In the data rows, the value 128 means zero.
Some points, each followed by its number:
[113 128 137 222 218 221 191 111 105  90  88 117 119  98  96 108 107 149
 152 210 229 141 137 117 122 108 113 124 145 220 231 212 117 123 105 103
 109 128 133 119 126 133 178 184 201 184 117 116] 0
[149 135 150 145 164 120 102 102  84  54 102 103 190 177 180 168 145 119
 109  59 107  82  89 111 164 149 180 145 159 130 107  95  81  77 102 109
  85 103 116  87  97  91  86  75  73  83 163 145] 1
[110  91 100 112 113 167 167 174 153 151 142 127 138 122 125 170 171 196
 178 119 119 101 112 111  99 143 121 143 151 197 157 140  96  93 111  99
 106 115 104 119 144 123 174 158 161 162  92 116] 2
[171 196 182 168 158 100  98  83  70 101  95  89 119  94  96  96  93  82
 103 119 138 159 202 178  99  71 100 109  80  73  74 102 182 183 187 202
 196 191 176 169 164 177 146 124 116  83  81  98] 3
[126 126 115 127 155 158 152 105 102  86 102 106 101 101 108 114 107 139
 154 141 143 113 106  99 129 141 140 131 173 152 118 102  96 100  98 103
 100 112 108 105 115 110 138 138 129 142 106  98] 4
[101 104 115  85  86  81  78 143 138 147 129 152 119 108  96 108  80 116
 128 147 153 136 117 127 155 137 160 131 122 101  74  99  96  89 116 106
 137 123 131 130 137 116 138 131 127 123  85  78] 5
[ 94  98  96  99  86  85 105 169 145 193 179 232 101  87 143 102  97  73
  72 122  98 168 215 255 108  85 113  75  89  83 115 166 241 255 238 229
  93 118 152 125 130 128 176 242 225 194 117 116] 6
[142  83  96  81  93 100 127 148 136 113 116 159 151 132 114 117 103 129
 126  80 107  82 100  84 117  80 115  89  71  95  74  92 144 178 153 154
  81  97  84  83  85  79  86  58  87  79 139 138] 7
[ 97 110 103 135 149 163 141 108 134 121 121 103  86  98 105  88 134 132
 121 175 161 134 117 102  99 111  86  89  96 160 151 164 112 137 114 112
 112 106 104  98  89  91 118  98 116 154 200 166] 8
[ 97  94 103 109 146 163 186 148 136 149 129 112  90 108 102 105  93 119
 140 168 179 143 144  88 119  88  90  89 114  95 125 159 196 194 181 182
 135 135 169 146 160 148 186 150 139 123 106 104] 9
Which three points above are nearest to each new point by angle? Their numbers follow each, nearest first.
[145 154 163 168 107 106  98  83  95  98  95  71 107 114  76  71  97  82
  67  84  78 124 128 194  99 108  97  92  85 132 151 129 128 137 108 112
 128 103 126 119 120 148 131 148 132 126 120 110] --> 3 6 8
[101 104  93  96  53  85  87 160 140 182 195 236 255 255 242 151 150 104
  86  71  45  61 106 108 220 215 173 174 139  87  94  88 103 106 111 130
 100 100  79  95  93  87  90  87  91  75 143 180] --> 1 7 5
[ 90 104 112 122 156 193 192 156 131 131 133 117 228 220 209 147 145  82
 100  80  82  98 106 111 200 191 215 203 182 108  97 102  93  81  98  89
  96 100  79 102 106  87  93  87  94 110 207 217] --> 1 7 4
[133 116 103 150 158 130 137  91  80  98  80 106  90 105  92  92  97 113
 106 157 168 145 130 117 122 137 146 124 151 141 125 129 103  97  98  99
 103  93 101  83  93  98  72  87  87 104 168 161] --> 8 4 1
[ 90  94 115  85  97  71  83 156 145 182 149 188  78  98  76  96  80  98
  93 124 110 188 185 188  76 108  90 100  66  91 123 151 167 181 184 180
 120 152 167 172 178 169 174 138 127 116 109  73] --> 6 9 3
[ 97 107 112 139 128 132 144 117 124 121 105  96 113 108 114 108 107  87
  89 122 116 121 146 159 153 137 150 112 111  68  69  84 103 112 105  85
  96  97  65  98 106  75  90 107 122 133 145 166] --> 7 1 8
[124 135 130 197 195 154 130  95  99  86  91 103  78 101 108 111 107 149
 152 171 151  90 103  99  95 117 110 124 134 161 183 136 115 112  98 109
 163 152 148 181 176 156 148 138 129  91  76  82] --> 0 4 3
[113 104 100  85  97  81 111 134 153 145 179 236 121 129 136 170 179 198
 198 129 134 107  96  80 215 182 194 134 147  95  87  88 100 115  98  92
  81 100  79  91  85 101 115 144 165 193 157 168] --> 2 5 7
[159 176 177 174 153 103 127  87  88  98  95 106  94 111 105 117 110 132
 109 166 151 119 115 111 153 178 126 151 157 134 107 105  81  85 102  96
 112  97 126  95 103  87 107 101  87 126 179 180] --> 1 4 8
[107 110 106 137 136 176 167 137 134 107  98  92  90 101  76 102  75  91
 100 178 184 163 154 139  65 114  77 100  92 141 164 175 150 133 129 148
 133 138 146 150 156 163 174 165 165 135  96 113] --> 9 0 3
[136 144 141 122 133  96 102  68  70  86  88  66  73 122 111 102  80  78
 100  95 149 149 190 132  76  80  97  84  85  83  90 129 174 140 151 167
 135  93  79  78  72  94  77  75  87  83 106 113] --> 3 7 8
[101 110 103 159 158 213 206 127 145 113 111 117 107  73  92  88  89  98
  97 108 134 208 230 228 141 139 173 177 175 195 177 119  76  93 114  92
 217 243 210 194 192 162 135  91  82  75  85  86] --> 3 0 9
[104 121  93 103 100 106 137 178 171 187 169 122 220 198 199 161 132  98
  72  65 107  54  85  99 155 187 186 169 170 127  87  95  96  89 111 106
  89 112 126 117 152 116 128 160 176 170 134 124] --> 1 2 5
[183 172 208 135 118 109 102  91  70  61  95  92 219 201 193 141 136  91
 100  80  73 101  89 114  88  88 103 115 106 127 191 159 123 148 127 125
 109  89 113  78  77  91  53 101  82 107 193 209] --> 1 7 8
[101  94 117 109 110 176 167 111 153 121 144 134 104 111  84 102  85  87
  81 117 119 211 198 201  92  96 103 100  89 130 155 207 100 144 136 125
 128 115 156 134 140 148 169 174 182 138  96 107] --> 6 9 0
[ 86 107  66 122 110 172 178 143 116 127 133 127 101 124  84  84 103  82
 109 117  86 185 165 250 117  85  86  70  89  78 107  95 201 199 178 175
 100  93 104 111 100 101 115 136 122 180 161 138] --> 6 9 7
[ 67 104 106 155 156 198 189 117 122 107 142  81  86  78 105  96  97  91
  72 127 121 202 223 224 127 143 158 141 155 186 171 131  96  97 105 114
 120 128 126 154 142 148 152 152 196 162 106 104] --> 0 4 6
[159 150 160 194 183 161 137  83 108  98  91  85 127 159 125 170 194 153
 167 138 129 101  89 108  92  99  97 126 111 154 178 191 115 118 105 103
 109 121 126 117 140 133 148 164 185 163 117 113] --> 0 2 4
[113 126 109 141 162 160 171 102 119  98 105 117 107 105 102  65 103 111
 121 132 157 153 123 127 147 132 146 174 161 148 128  95 109 106  98  89
 172 183 171 156 148 128 100 113  87  83  99  90] --> 4 0 3
[104 128 112 103 104 130 148 197 194 190 181 180 153 116 175 186 217 187
 173 114 101 101  96  92 111 111  86  92  89 158 143 200 185 198 169 177
 202 218 222 189 169 179 138 126  78 101 106  86] --> 9 2 6
[161 170 160 137 138  85  98 102  84  86  91  96 147 105 125 139 139 143
 138 122 113  90  81  92 108 134 126 129 147 158 143 119  96  93 119  71
 103 121  88  87  97  87 103 113 108 113 150 127] --> 1 4 8
